(in the rows, 128 means zero)
M: 4 groups of rows, each row roughly a mix of its group's hidden directions:
M (96 x 10):
[[ 94 125 148 174  98 184 104  90 133 145]
 [ 64 129 142 114  98  99 136  90 134 176]
 [144 136 186  83 162 126 153 104 172 116]
 [160 160 150 162 108 124 132 103 130 201]
 [128  80 172 109 115  72  91 138 134 102]
 [134 149 111 139 105 182 134  58 127  99]
 [187 130 130 107  68 128 163 142 160 133]
 [136  87 173 116 110  69 105 152 162 124]
 [143 164  78 143 146 110 106  72 115  90]
 [ 99 116 147 173 125 118  61 106  87 127]
 [189 135 165 144  66 121 117 149 141 126]
 [136 138 169 136  65  80 114 137 142  91]
 [156 111 134 192 112  89 148 167  98 145]
 [173 119 126 167 109 109 157 185  95 103]
 [122 105 135  96 157  49 132 117 161 137]
 [166 144 100 104 135 146 139 171  73  87]
 [ 89  93 106  78 138 136 116 154 131  70]
 [141 108  84 176 109  98 125  85 130  82]
 [118 129 132 138 187 140 117 133 118 205]
 [115 162 181  92 163 131 168 125 159 157]
 [108 184 130 162 152 159 163  91 160 142]
 [138  96 172 144 145  87 161  80 155 102]
 [137 123 108 138 118 159 123  53 141  77]
 [162 147  66 173 122 124  96 117 140  92]
 [105  78 105 107 161 110 116 115 155  68]
 [126 102 130 127 129 107 146 119 140  36]
 [142  98 116 109  44 131 115  94 131 139]
 [151 124 130 188 146  91 160 176 101 138]
 [173 160 100 140  98 119  94  87 119  81]
 [160 163 153 106 113 158  81 124 138  70]
 [101 125  89  81 152 163 130 123 107  70]
 [176 180 138 106  99 144 101 142 177 124]
 [195 137 132 136  80 150 113 163  96 122]
 [ 94 157  98 141 156 137 153  66 149 164]
 [ 94  79 104 117 129 123 188 154 117 166]
 [139 113 102 182  73  92  96 147 116 143]
 [ 92 100 139  98 128 109 127  54 157 110]
 [138 113 159 125  66  93 115  75 154 131]
 [151 110 112 126 148 197 122 173  85 129]
 [169 124 142 156 163 112 129 106 185  82]
 [ 93 119 143 117  62  93 119 110 116 177]
 [146  82 120 101 165 154 106 165  77 110]
 [123 110 100 117 165 182 114 121  65 109]
 [ 68 141 124  90 107 149 142 119  90 175]
 [120 126 139 148 109  99 118  82 157 201]
 [178 173 115 125  95 135  99 132 174  93]
 [165 143 100 138 117 119 105 120 169  57]
 [165 119 116 137  78 135 109 142  88  67]
 [130 176 153 110 120 167 135 182  97 164]
 [ 74 112  96 122 192 131 160 141 105 127]
 [ 89 125 113  90 143 161 126 189  91 105]
 [117 106 115  90 182  66 137 108 148 143]
 [154  82 159 133 112 161  98 191 118 128]
 [167 122 136 159 117  91 127  68 177 117]
 [107 155  89 187  82 139 123 125 104 161]
 [164 182  88 141  85 152  95 150 130 125]
 [144 152  79 111 162 168 149 138  74 111]
 [148 167 133 100 115 153  76  89 145  81]
 [141 120 171 122 136 147 158 209 130 118]
 [ 71  82 117 118 120  73 110  97 138 134]
 [ 83 154 129 107 182 163 163  92 144 129]
 [178 110 155 143  69  87 104 120 148 122]
 [138 145 123 144 130 130 162 150 191 190]
 [100 120 144 173 114 182 118 107 159 176]
 [169 141  88 164 121 113 104 106 161  74]
 [ 82 113 116  61 126 166 120  94 149 131]
 [125 113  88 159  60 126  97 124  88 138]
 [108 104 175 103 152 121 167 145 122  67]
 [116 160 136 132  84 109 116  90  94  66]
 [162 146 112 120 132 128 104 136 174  54]
 [ 77 138 130  76 169 156 154 144 104 152]
 [ 87  78  81  89 111 146 155 121 103 121]
 [ 61 117 138  80 112 113 134 117 108 173]
 [190  86 136 105 121 118 100 150 120  79]
 [134 133  92 189  65 123 106 121 111 141]
 [ 88  70 140  98 163 111 144 122 134  81]
 [ 98 173 117 166 110 157 146  75 152 154]
 [134 169 121 126 160 144  83 111 113  62]
 [152 125 103 108 118 151 142 162  97  54]
 [119 126 145 135 127  82 143 120 199 175]
 [179 178 139  97 131 135 150 130 186 121]
 [ 71 160 134 118 106 133 149 130 108 194]
 [100 109 187 116 174 129 168 139 106 159]
 [166 153 140 169 178 125 115 109 153 179]
 [135 133  55 177  99 125 105 114 103 121]
 [111 174  81 140 154 163 162  88 128 155]
 [119  78 103  80 117 133 101 148  74 108]
 [ 91 121  80 137 105 146 129 157  61 126]
 [121  97  74 178 176 111 114 104 118 112]
 [112 158  99 101 147  83 142  77 101  89]
 [123 155 111 104 199 137 175 152 146 113]
 [102 145 143 130 123  98 137 187 117 193]
 [ 85 104  82  81 118 147 104 160 114  97]
 [113 118 106 168 142  82 150 100 130 192]
 [160 149 144 136  93 100 153 177 181 151]
 [135 104 127 118  51 124 108  84 140 158]]

the one row of each list that fits no group (the others fit one group, some only roughly):
  * z163: [142 174 114 138 107 161  89 124 117  63]
  * z387: [131 112  92 169 139 106 107  80 135 187]
  * z551: [ 94 102  63 140 146 112 153 123  81 108]
  * z979: [131 137 202 116 123 149 100 167 158 155]
  * z724: [173 163  89 113 134 131 131 119 126  57]
  * z4: [144 164 106 110 178 159  94 174 137  98]
  * z232: [138 179 129 156 148 161 136 184  86 118]
  * z852: [ 99 154  95 160  81 163 129  80 106 144]
  * z5: [156 105 161 104  57 152 121 163 128 113]
  * z448: [134  95 131  90 102 157 157 192 118  96]
  * z112: [143 111 156 135  86 117 144 130 161 203]
  * z199: [162 129 105 126  90 109 103  99 187  88]
  * z620: [145 162 105 132 145 191 135 169  82 133]
	z163
  * z886: [112 188  91 138 122 152 155  77 106 111]
  * z447: [105 143 140 151 118  67 154  80 157  97]
  * z995: [112  72 123 110 124  90 104  73 144  95]
  * z575: [152 131  94  91 155 121 139 138  67  81]
  * z682: [ 99 101 155  91 183 133 144 157 129  80]
  * z313: [104 151 153 175 108  94 140 100 170 171]
  * z754: [135 177  87 130 122 180 155 126  82 109]
  * z132: [143 137  76 151 148  85 182 109 135 159]
  * z365: [149 182 141 154  74 137 151 160 164 129]
  * z515: [ 90 104 142  68 133 143 139 169 121  81]
  * z37: [103 121 113 183 148  89 107  89  98 164]
	z447
  * z961: [131  86 134  85 171  87 102 121  92 100]
  * z44: [150 124 153  98  61 140 109  99 168 154]
  * z58: [134 137 111 111 129 191 142 166  87  81]
  * z394: [160 188 126 142  75 122 158 160 146 118]
  * z891: [117 136  95 127  82 176 117 132  64 139]
  * z314: [ 76  68  91 112 136 117 130 121 101  93]
  * z703: [111  51 155 113 145 128  79 132 118 120]
  * z861: [122 102 140 120 158  82 136 127 187 179]
  * z833: [162 134 108 199 122  91 110 165 144 123]
  * z489: [151 174 145 157  58 133 140 156 146 116]
  * z667: [ 82  81 154 104 122 158 144 180 102 122]
  * z762: [119  87 145 142 183 101 150 111 147  74]
  * z656: [107  79 116 127 183 173 112 120  96 153]
	z58
  * z763: [129  53 141  99 171 108 103 151 127 135]
  * z324: [152 161 180 117 155 136 155 160 137  74]
  * z987: [181 186 122 154 152 146 110 157 143  99]
  * z892: [107 147 174 141 169 126 106 112 165 184]
  * z73: [116 114 114 112 180 100 146 117 168 190]
  * z932: [ 87 125 174 153 155 117 107 126 147 191]
  * z503: [122 151 123 155 104 106 139  72 132 195]
  * z793: [146  88 169 130  90 135  88 168 104  95]
  * z409: [ 94 125 122 102 144  88 112  66 101  89]
  * z437: [151 116 131 129  50 110 100 146  93 154]
  * z109: [ 94 115 130 102 152  85 112  68 104  95]
  * z807: [139 165 186 128 155 149 155 157 110 174]
  * z399: [121 170  84 124 145 166 147  97  79  98]
	z503
  * z458: [126 110 135 138 117 188  92 135  70  93]
  * z13: [162 187 137 173 104 154 144 156 124 160]
  * z478: [128 162  98 110 132 138 130 105  65  73]
  * z554: [ 97 176 119 138 177  94 136  75 115 131]
  * z956: [106  74 139 130  62 126 112 126 112 168]
  * z30: [141 149  81 187  85 129 129 127  89 109]
  * z907: [141 146 124 145  80 127 120 103 122 207]
  * z72: [136 129 181  50 109 136 140 110 123 140]
  * z19: [ 83 107 101 125 135 153 103 126  71  80]
  * z928: [160 141 110  81  79 155 129  93 155  92]
  * z673: [ 94  94  88 133  92 117 113  73  97 149]
  * z444: [117 161  82 126 188 106 155  90 148 142]
  * z901: [136 150 189  94 134 164 116 175 158 122]
  * z338: [155 160  78 141  87 138 109 146 130  70]
  * z706: [ 94  93 137  49 152 142 127 122 105 124]
	z554
  * z21: [ 98 127  62 175  95 139 109 102 107 122]
  * z426: [129 183 126 147  77 167 136 107  97  95]
  * z784: [108  80 115 126 196 105 116 102 158 145]
  * z74: [109  69 114 140 102  86 151  83 116 101]
  * z357: [177 189 123 152 164 145 109 152 142 152]
  * z80: [121 129 107 120 204 150 108 177 126 105]
  * z718: [106 115 149 121  84 120 148 103 104 201]
  * z111: [157 148 132 187 163 109 145 116 184 112]
  * z553: [122 129 126 188 115  67 119 152 158 158]
  * z305: [146 153 165 153  53 136 127 160 137 109]
  * z648: [142 126 188 150 137 108 161 100 183 104]
  * z79: [131 141  89 134 159 179 159 133 143 187]
  * z215: [ 68  76  89  98 133 135 122 140  99 114]
  * z872: [123 134 190  64 136 114 149 111 156 145]
	z648
  * z645: [204 151 160 124 124 153 134 110 155  95]
  * z931: [110 151 143  92 189 162 134 159 138  87]
  * z580: [146 131 162  60  96 138 132 161  93 150]
  * z273: [129 128 107 138 172 131 166 184  93  85]
  * z847: [ 78 102 149 112 117 155 124 149  79 178]
  * z122: [115  97 190 120 183 110 161 112 137 146]
  * z933: [ 85  93  95  88 123 133  95 117 127 184]
  * z694: [121 151 110 206  99  96 123 145 136 156]
  * z534: [ 85 112 146  83 193 111 143 156 129 142]
  * z120: [ 81  99 105 131 131 124 123 108  92 197]
  * z766: [107  88 142 133  71  96 163  81 118 122]
  * z879: [143 123 143 143  92 190 110 170  87 106]
	z847
  * z333: [124  62 180 133 129 122  86 156 146 137]
  * z577: [102 127 115 154 126 206 108 106  89 135]
  * z920: [114 156 148 117 199 104 167 164 125 121]
  * z787: [139 151 140 120 120  62 153 126 189 150]
  * z212: [ 68  98 130 130 167 149 121 159  81 106]
  * z727: [134 124 110 166 200 111 130 153 164 100]
  * z975: [180 106  99 134 102 160  99 120 108  73]
  * z746: [133 115 158  69 128 119 107 110 194 145]
  * z304: [128 135 113 199 150  97 125 112 182 124]
  * z292: [111  85 159 115 148  78 119 133 182 156]
  * z57: [133 162  79 123 176 108 168  95 155 148]
  * z794: [157 128 125 201 127  99 118 121 177 105]
  * z380: [ 55  93 147 129 167 142 116 143 103 151]
  * z11: [149 165 143 186 133  81  94  97 136 148]
  * z470: [106 116  98 146 178 121 181 167  98 107]
	z920
  * z606: [ 96 109 162  48 144 116 140 137 119 150]
  * z84: [ 75 162 141  69 147 144 136 134  90 146]
  * z579: [136 192 125 157  69 151 146 121 119 103]
  * z336: [147 161  98 148 127 199 155 158 117 151]
  * z108: [146 124  65 153 156 123  88 120 153  84]
  * z605: [119  52 149 104 166 107  94 141 127 138]
  * z699: [158 118 131 138 118 154 135 200 163 170]
  * z917: [166 136 182 113 103 157 125 182 158 114]
  * z307: [ 97  69 131 117 189 126 103 109 133 156]
  * z119: [107  98 143 105  53 100 142  92 132 116]
  * z327: [142 159  76 111 173 133 154 124 118  72]
	z84
